Rows are one point carried round by a steady rotation, each followed by how many steps it has turned.
The counts run from 0 to 583.
[117 155 127 164  65 149 178 130 109 144 110 146 101  72 107 139 157 136
 129 123 165 144  97 134 144 102  98 150 137 139 166 147 165 119 114 159
 153 101 104  94 113 111 111  88 139 176 130 130 149 141 111 158 107 170
 177 164 100 141 126 158 116 130 134 141 151 157  85 117  94  91 175 138
 122 113 135 133 177 121]
389
[104 144 145 149  71 151 175 119 123 156 134 171 104  94  93 144 170 127
 126 107 188 149 104 133 144 111 100 153 144 150 180 151 127 132  92 137
 167 101  81 104 120 122 110  88 130 164 157 128 166 157 134 135 130 153
 168 160 114 156 131 130  98 136 126 147 158 139  92 110  91  85 142 147
 117 112 145 127 163  95]
259
[122 155 150 161  64 130 194 118 135 128 142 126 109  70  91 159 160 123
 129  98 148 138  86 133 148 111  64 141 144 155 161 144 145 131 123 131
 171  98  87 114 122 102 101  95 166 163 137 130 155 170 136 157 108 139
 152 133 124 120 141 145 118 133 134 156 140 149  97 120  90 100 166 114
 102 103 141 125 157 116]
566
[118 150 157 172 103 126 191 107 106 165 118 145  94  88  96 137 187 107
 132  96 147 145 109 133 141 108 103 144 162 147 161 151 150 126 114 164
 158  86  81 117 106  97  84 113 146 161 147 139 174 153 140 121 122 136
 168 161 118 140 151 134  99 128 138 115 156 160  88 139  92  95 141 139
 119 112 135 122 141 103]
317
[131 150 154 180  89 126 193 108 120 150 143 105  98 104 117 142 165 115
 142  94 133 165 113 135 141 108  74 144 156 167 162 139 155 152 127 152
 160  80  87 118 100 107 115  98 143 176 138 122 163 165 147 157 107 158
 161 155 102 140 160 148 112 148 142 146 144 157 106 137 106 112 174 118
  96 109 136 122 158 114]
535
[113 162 151 156  77 141 190 106 122 151 136 161 110  95 111 123 173 130
 134 109 172 152 113 138 143  99 108 149 146 151 182 138 140 143  98 136
 144  94  69 101 104 105 101  78 125 150 151 146 164 140 137 134 120 139
 169 156 117 132 148 136 116 121 136 125 159 163  99 103  92  78 153 158
 121 103 135 115 164 101]
57
[138 147 136 173  61 137 193 124 116 136 143 111 108  85 113 146 142 137
 142 112 139 155  94 135 145 111  73 156 133 153 153 149 149 141 125 153
 158  89  93 120 116 112 117  85 151 178 132 121 146 154 146 162  99 164
 172 153 103 136 151 161 122 136 145 139 151 151  94 137 101 109 188 122
 121 104 134 121 160 123]
78
[113 154 157 158  82 123 187 106 105 148 132 123 104  89 101 140 178 123
 150  99 138 150 102 147 154 123  85 150 159 161 158 136 127 139 108 139
 162  79  78 125 126 118  79 108 159 162 147 127 177 159 158 144 114 142
 147 167 113 147 162 135 112 131 138 141 141 171  97 144  90 104 161 128
 104  93 132 114 155 105]
438
[128 156 155 163  87 135 196 102 118 161 143 127  99 120 107 139 164 120
 143 104 148 167 106 137 147 110  89 159 148 154 163 134 131 149 106 158
 158  84  76 126 106 121 108  89 137 164 163 131 162 159 170 131 120 147
 167 167 111 153 161 138 109 133 145 114 152 155 102 137  93  99 168 138
 126  96 126 111 152 103]
410
[117 140 145 170  80 120 201 119 112 161 141 129 114  79 105 131 185 140
 133 101 137 145  97 136 140 123 112 161 140 141 179 153 139 133 101 159
 146  87  70 122 112  98  97  90 144 154 134 138 160 123 142 134 121 151
 164 174 124 138 170 126 104 120 132 116 160 159  87 137  99 107 152 150
 139 100 135 118 141 105]
86
[123 145 161 177  72 128 196 101 110 131 154 154  99  80  92 131 171 127
 137 105 164 144 101 138 131 114  87 146 136 153 182 147 120 126 104 136
 152 107  65 120 121  95  95 101 138 153 146 147 138 161 157 137 119 136
 162 148 126 117 162 130 110 129 132 121 171 146 101 120  84  99 152 138
 120  98 138 109 151 110]
151
[104 140 149 147  80 118 181 129 115 157 143 126 101  98 111 131 170 122
 138  86 174 162 105 141 156 108  96 146 157 169 178 133 135 144 101 119
 155  88  77 119 119 103 117  84 135 154 147 138 190 146 148 153 113 138
 170 154  96 146 159 121 107 145 147 162 139 158 116 121 103  99 155 142
 112 113 141 141 156 103]
139
[111 132 152 163  76 130 191 139 129 129 150 151  97  64  99 142 151 121
 132 107 179 147  87 129 139 107  82 143 145 156 187 148 134 113 110 117
 160 104  85 121 122  87 128  93 137 153 145 133 163 160 140 162 115 147
 175 137 114 122 147 123 109 139 149 162 150 129 109 117  92 106 164 132
 100 102 146 129 146 109]
528
[133 158 141 171  66 137 195 113 136 145 148 105 115  97 101 147 164 130
 129 107 132 144  93 132 149 109  71 153 137 153 157 138 154 148 128 161
 161  91  87 110 101 110 115  83 162 164 139 119 135 163 139 151 108 163
 158 152 111 121 146 153 120 130 126 126 143 157  96 128 102 101 183 119
 116  97 137 116 154 110]
538
[113 142 139 152  76 121 184 136  99 167 128 104 100  88 112 158 172 129
 134  91 149 156  97 142 159 107  94 150 147 145 159 150 144 132 124 151
 164  88  89 116 123 126 109  93 151 180 137 124 173 137 143 151  99 152
 169 158 100 166 155 129 106 142 145 155 136 150  93 145 109 112 160 130
 108 116 143 153 158 121]
467
[102 147 150 151  73 116 197 130 106 172 137 119 108  87 116 135 171 132
 141  99 158 153  97 140 162 107 103 160 140 145 160 148 130 134 116 158
 146  88  79 116 123 113 101  87 150 159 147 140 167 136 168 124 102 149
 177 163 109 158 158 130 103 139 150 124 156 161  90 150 108 103 153 151
 132 100 138 137 145 104]
343
[132 150 149 170  67 123 199 127 119 135 156 121  93  83 102 151 150 122
 122 102 165 144  86 133 142  97  65 144 125 159 166 145 131 123 120 140
 159 107  83 118 112 101 127  81 153 157 147 130 135 167 154 157 102 150
 176 135 111 118 149 133 110 137 150 131 152 128 105 127  97 103 170 123
 114 106 147 125 156 114]
405
[116 138 134 178  84 130 179 138 107 134 114 139  90  61  89 155 169 116
 117  96 171 134  90 127 139 110  81 144 146 157 171 152 158 102 111 146
 172 109 106 117 115  96 120 111 151 163 135 126 162 153 113 173 117 156
 178 143 100 118 130 129 100 134 143 154 142 130  98 127  87  94 161 119
 111 115 146 140 150 120]
525
[107 142 143 183  89 138 183 127 137 162 119 133 106  69 101 150 175 128
 119 114 139 140  98 112 140 117 109 150 149 138 181 159 173 127 119 167
 161  90 102  99  98  89 120  98 155 163 120 119 159 139 102 151 126 173
 164 167 108 134 144 135 104 130 125 142 142 150  82 129  98 103 170 138
 108 109 138 131 152 107]
293
[113 155 141 156  81 124 179 128 117 167 128  96 103  92 109 158 170 120
 124  88 150 151  98 135 163  99  85 149 151 161 154 150 147 144 132 157
 165  85  95 106 109 120 112  88 159 172 143 120 169 147 136 141  97 152
 168 149  98 160 145 139 111 143 140 153 132 155  96 139 108 103 158 128
 103 118 145 153 156 111]
468
[110 152 154 169  85 134 184 102 105 171 142 148  92 106  94 140 187 123
 130  97 174 157 118 138 138 105 108 153 142 150 173 152 119 141 108 158
 155 102  77 106 108 118 102  95 123 164 153 129 150 153 150 121 118 153
 165 166 113 160 154 126  93 136 131 126 158 158  89 135 100  94 135 150
 117 114 146 123 154  94]
383
[115 158 157 177  81 139 179 114 104 170 121 137  99  92 115 142 177 127
 124 111 152 160 114 133 130  92 106 140 137 138 176 151 155 121 125 169
 147  93  84  86  99 113 105  86 130 172 130 128 147 134 121 134 105 155
 171 156 106 152 144 134 106 132 138 118 150 162  86 123  96 102 152 144
 105 124 143 136 170 117]
386
[130 141 142 166  75 121 191 130 117 141 155 113 100 106 103 133 170 137
 143  97 142 159 101 137 134 122  84 153 135 158 185 132 124 141  93 125
 160  92  66 132 111 114 124  79 135 161 145 125 174 144 144 166 120 148
 163 163 108 133 171 115 108 129 137 150 146 150 109 123  90 107 173 129
 115  99 139 119 154 108]
206
[119 155 136 176  58 140 189 119 107 132 137 140 102  74 107 116 164 128
 130 123 174 140  92 135 141 105  97 149 131 157 168 146 156 128 114 156
 136 112  94 101 113  93 115  98 142 156 127 143 132 148 127 157 106 168
 180 159 102 110 140 157 113 126 131 117 160 159  97 121 101  87 174 138
 128 102 137 118 169 114]
350
[114 149 159 170  82 123 195 116  98 156 143 121  91  83 109 150 164 113
 141 106 143 154  96 141 152 112  90 148 148 142 152 148 132 120 125 170
 155  87  87 122 115 113  93 112 155 168 145 131 150 159 171 133 102 149
 165 155 114 145 162 130  99 136 153 118 146 153  88 156  94 117 163 129
 111 104 131 122 149 113]
277
[139 143 127 187  81 140 192 114 114 131 137 132 100  98  96 126 160 121
 130  99 169 149 108 122 135 103  85 159 143 177 159 149 161 141 114 159
 149 109  86 120 101  92 126 101 128 165 141 139 144 166 131 155 114 161
 184 157 100 119 141 168 111 137 132 122 167 142 107 121 111  89 161 131
 137 108 143 116 160 110]
120
[113 138 147 163  90 122 179 125 115 161 131 116 106  81 105 154 184 128
 133  80 143 153 104 139 149 116  88 138 154 160 175 157 144 141 117 137
 172  84  79 116 121 115 102 102 146 173 132 119 186 140 132 147 115 148
 157 157 112 158 161 122 104 147 129 173 138 150  96 138 101 111 149 130
  96 119 149 144 152 106]
7
[139 145 135 185  86 149 188 121 114 140 118 146 100  82 102 142 163 132
 124 100 150 149 111 125 120  94  89 147 140 150 170 155 171 131 114 154
 161  98  94 112 101  98 119  88 127 186 134 129 158 151 110 155 113 155
 178 149 108 131 129 158 114 130 139 139 153 145  96 117  92  89 159 135
 115 127 143 128 165 124]
159
[119 140 149 168  86 120 193 115 110 170 140 130 102  92  95 137 195 136
 121  92 147 141 103 132 135 110 110 156 136 143 181 154 135 126 104 164
 154  98  67 115 104 104 100  87 140 158 145 135 160 128 140 129 120 145
 165 166 126 142 162 116  96 119 130 112 161 148  90 137  98  95 139 149
 135 109 148 129 144 108]
545
[110 138 147 147  61 121 195 128 108 155 151 125 116  80 113 133 164 142
 144  99 158 152  94 147 155 115  97 156 137 151 171 150 125 134 109 140
 147  89  71 122 128 105  98  88 141 160 142 141 172 137 167 134 104 144
 176 161 114 155 163 135 112 139 142 138 160 152  88 140 109 106 152 155
 131 100 143 135 145 109]
342
[108 144 151 153  74 141 180 133 149 151 143 143 114  86  89 146 169 139
 129 121 157 143  97 121 144 134  93 156 143 138 193 142 125 135  95 136
 171  89  84 108 116 119 125  83 145 151 150 119 160 149 125 153 134 163
 153 165 119 136 142 113 105 129 127 148 146 144  93 108  76  99 171 133
 113  95 134 114 156  99]
2
[128 148 159 176  90 122 195 125 112 161 144 107  91  93 119 151 156 123
 136  99 134 169 106 134 140  99  73 139 140 149 174 145 147 131 135 156
 157  84  86 112 100 111 128  87 143 175 138 121 154 152 151 149 105 150
 167 142 105 145 158 127 111 144 161 136 140 148  99 137  93 120 175 122
  92 111 137 135 155 122]
75
[113 136 149 163  69 138 183 131 132 142 153 146 109  78  87 144 171 141
 133 107 158 152  94 132 133 126  92 149 138 149 201 151 125 129  95 121
 168 104  69 119 126 113 120  86 141 160 140 124 166 144 130 160 125 151
 156 161 123 139 161 111 108 132 126 167 149 137  95 111  86 111 156 134
 105 102 148 125 154 103]
462
[115 132 139 159  71 128 191 128 134 136 155 126 107  90  93 126 157 126
 145 104 167 145  90 129 153 133  83 165 151 165 174 143 131 146  98 126
 165  96  85 130 129 100 125 105 154 147 152 129 170 161 147 164 126 166
 164 173 104 130 157 132 111 143 126 156 154 139 109 129 107 104 174 131
 128  92 141 113 140  95]
42
[ 98 151 154 155  79 134 189 113 122 165 139 161 103  90 115 121 164 124
 137 110 186 153 106 133 147 103 117 158 150 148 174 149 131 137 107 150
 145  97  81 103 115 101 107  94 130 149 150 144 164 152 156 119 122 161
 176 164 107 152 152 143 102 137 146 119 163 156  94 126 103  88 150 157
 127 106 138 121 150  92]
220
